Some points, one per row:
[ 1.7 -0.6 -1.3  2.1  1.3 -0.1  0.5 -0.9]
[ 1.  -0.2 -0.5  1.1  0.6 -0.2  0.3 -0.4]
[-2.3  0.5  1.3 -2.8 -1.5  0.4 -0.7  1.1]
[-0.7  0.9  1.7 -1.6 -1.9 -1.2 -0.3  0.8]
[-1.8 -0.1  0.  -1.5  0.   1.4 -0.5  0.5]
[ 1.8 -0.7 -1.5  2.4  1.6  0.1  0.6 -1. ]
[ 1.   0.6  1.1  0.1 -1.4 -2.1  0.3  0.2]
[ 0.4 -0.7 -1.4  1.2  1.6  1.2  0.1 -0.6]
[ 1.1 -0.6 -1.3  1.6  1.4  0.5  0.4 -0.8]
[ 1.1 -0.8 -1.5  1.8  1.7  0.7  0.4 -0.8]
[-1.1  0.2  0.4 -1.1 -0.5  0.5 -0.3  0.5]
[-0.1  0.  -0.1  0.   0.1  0.2 -0.1  0.1]
[ 0.6 -0.2 -0.3  0.7  0.3 -0.2  0.2 -0.3]
[-1.4 -0.4 -0.7 -0.7  0.9  1.9 -0.4  0.1]
[-0.3  0.6  1.3 -1.1 -1.5 -1.1 -0.1  0.6]
[ 0.2  0.1  0.   0.1 -0.1 -0.2 -0.1 -0.1]
[-0.7  1.3  2.4 -2.1 -2.8 -2.  -0.3  1. ]
[ 1.3  0.3  0.4  0.9 -0.4 -1.4  0.4 -0.2]
[ 0.7  0.3  0.5  0.3 -0.7 -1.3  0.2  0. ]
[-1.5  0.   0.2 -1.4 -0.2  1.1 -0.5  0.5]
[ 1.9 -0.8 -1.6  2.6  1.9  0.3  0.6 -1.1]
[ 1.3 -0.5 -1.   1.7  1.2  0.1  0.4 -0.7]
[-1.5 -0.6 -0.8 -0.7  1.   2.2 -0.4  0. ]
[-0.4 -0.5 -1.   0.3  1.2  1.4 -0.1 -0.2]
[ 0.3 -0.4 -0.8  0.6  0.8  0.6  0.1 -0.3]
[ 0.4 -0.3 -0.5  0.7  0.5  0.2  0.1 -0.4]
[ 0.3  0.8  1.4 -0.5 -1.6 -2.   0.1  0.4]
[ 0.6  0.7  1.2 -0.3 -1.4 -1.8  0.1  0.3]
[-0.7  0.5  0.9 -1.1 -1.  -0.4 -0.3  0.5]
[ 1.5 -0.4 -0.9  1.7  1.  -0.3  0.5 -0.7]
[ 1.9 -0.4 -0.8  2.   0.9 -0.7  0.6 -0.8]
[-0.3 -0.1 -0.1  0.   0.1  0.3  0.   0. ]
[ 1.1 -0.7 -1.3  1.8  1.6  0.6  0.4 -0.8]
[ 1.1 -0.4 -0.7  1.3  0.8  0.   0.3 -0.6]
Then 24 other points, each followed by its number:
[ 0.5  0.8  1.3 -0.4 -1.6 -1.9  0.1  0.3] 0
[ 0.3 -0.5 -1.   0.9  1.2  0.8  0.1 -0.5] 1
[ 0.4 -0.4 -0.5  0.6  0.6  0.2  0.1 -0.3] 2
[-1.4 -0.5 -0.8 -0.8  0.9  2.1 -0.4  0.1] 3
[-1.7  0.9  1.9 -2.7 -2.2 -0.7 -0.6  1.1] 4
[-0.5  0.6  1.1 -1.  -1.2 -0.7 -0.2  0.5] 5
[ 0.  -0.4 -0.8  0.5  0.9  0.9  0.1 -0.3] 6
[ 1.7 -0.5 -1.1  2.2  1.4  0.   0.6 -0.9] 7
[ 0.3  0.1  0.2  0.1 -0.3 -0.6  0.1  0. ] 8
[ 0.8 -0.1  0.   0.6  0.  -0.7  0.2 -0.2] 9
[-0.1 -0.5 -1.   0.5  1.1  1.2  0.  -0.3] 10
[-1.6 -0.2 -0.2 -1.2  0.3  1.6 -0.4  0.4] 11
[ 1.8 -0.6 -1.3  2.3  1.5  0.   0.6 -0.9] 12
[ 0.7 -0.4 -0.8  1.   0.9  0.3  0.3 -0.5] 13
[-0.6  0.   0.1 -0.5 -0.1  0.4 -0.2  0.2] 14
[-0.8  0.5  1.1 -1.3 -1.1 -0.5 -0.3  0.5] 15
[-0.7  0.4  0.7 -1.  -0.9 -0.3 -0.2  0.4] 16
[ 0.5  0.5  1.  -0.3 -1.2 -1.3  0.   0.3] 17
[ 0.4 -0.4 -0.9  0.9  1.   0.6  0.2 -0.4] 18
[ 1.5 -0.7 -1.5  2.1  1.7  0.4  0.5 -0.9] 19
[-1.9 -0.5 -0.7 -1.1  0.9  2.4 -0.5  0.2] 20
[-0.6  1.3  2.5 -2.1 -2.9 -2.3 -0.3  1.1] 21
[ 1.2 -0.3 -0.6  1.5  0.8 -0.2  0.4 -0.6] 22
[ 1.7 -0.3 -0.8  2.1  0.9 -0.8  0.6 -0.8] 23
Which three of these numbered points are nearest to each point below, looking only along the 2 directions in which the first points spread most? Their numbers follow each, nearest first.
[-0.8  0.5  1.  -1.4 -1.2 -0.4 -0.3  0.6] > 15 5 16
[ 0.6  0.3  0.5  0.1 -0.6 -1.   0.1  0. ] > 8 17 9
[ 0.4 -0.4 -0.9  0.8  0.8  0.5  0.1 -0.4] > 18 13 1
[ 1.1 -0.7 -1.4  1.9  1.7  0.7  0.4 -0.8] > 19 7 12
[ 1.5 -0.5 -1.   2.   1.3  0.   0.5 -0.8] > 7 12 19
[ 0.1 -0.4 -0.7  0.5  0.8  0.7  0.1 -0.3] > 6 18 2
[ 1.9 -0.8 -1.7  2.7  1.9  0.2  0.6 -1.1] > 12 19 7
[ 1.3  0.4  0.6  0.7 -0.8 -1.9  0.4 -0.1] > 17 9 0
[-0.4  0.5  0.9 -1.  -1.1 -0.7 -0.2  0.5] > 5 15 16
[-0.2  0.6  1.1 -0.8 -1.3 -1.  -0.1  0.4] > 5 17 15
[-0.5  0.3  0.6 -0.8 -0.7 -0.2 -0.2  0.4] > 16 15 5
[-1.   1.2  2.5 -2.4 -2.8 -1.8 -0.4  1.1] > 21 4 15
[-0.6 -0.1  0.  -0.4  0.1  0.6 -0.2  0.1] > 14 8 11
[ 0.5  0.3  0.4  0.2 -0.4 -0.9  0.1  0.2] > 8 9 17
[-0.1 -0.2 -0.5  0.2  0.6  0.6  0.  -0.1] > 6 2 10
[-0.3 -0.4 -0.8  0.2  1.   1.1 -0.1 -0.2] > 10 6 1
[-2.7  0.5  1.  -2.9 -1.2  1.  -0.9  1.1] > 4 15 11
[-1.6 -0.1 -0.1 -1.4  0.2  1.4 -0.4  0.4] > 11 3 20
[-0.7  0.3  0.6 -0.9 -0.6  0.  -0.3  0.4] > 16 15 14
[-0.2  0.6  1.2 -1.  -1.4 -1.2 -0.1  0.5] > 5 15 17
[ 2.1 -0.2 -0.5  2.   0.6 -0.9  0.6 -0.6] > 23 22 7
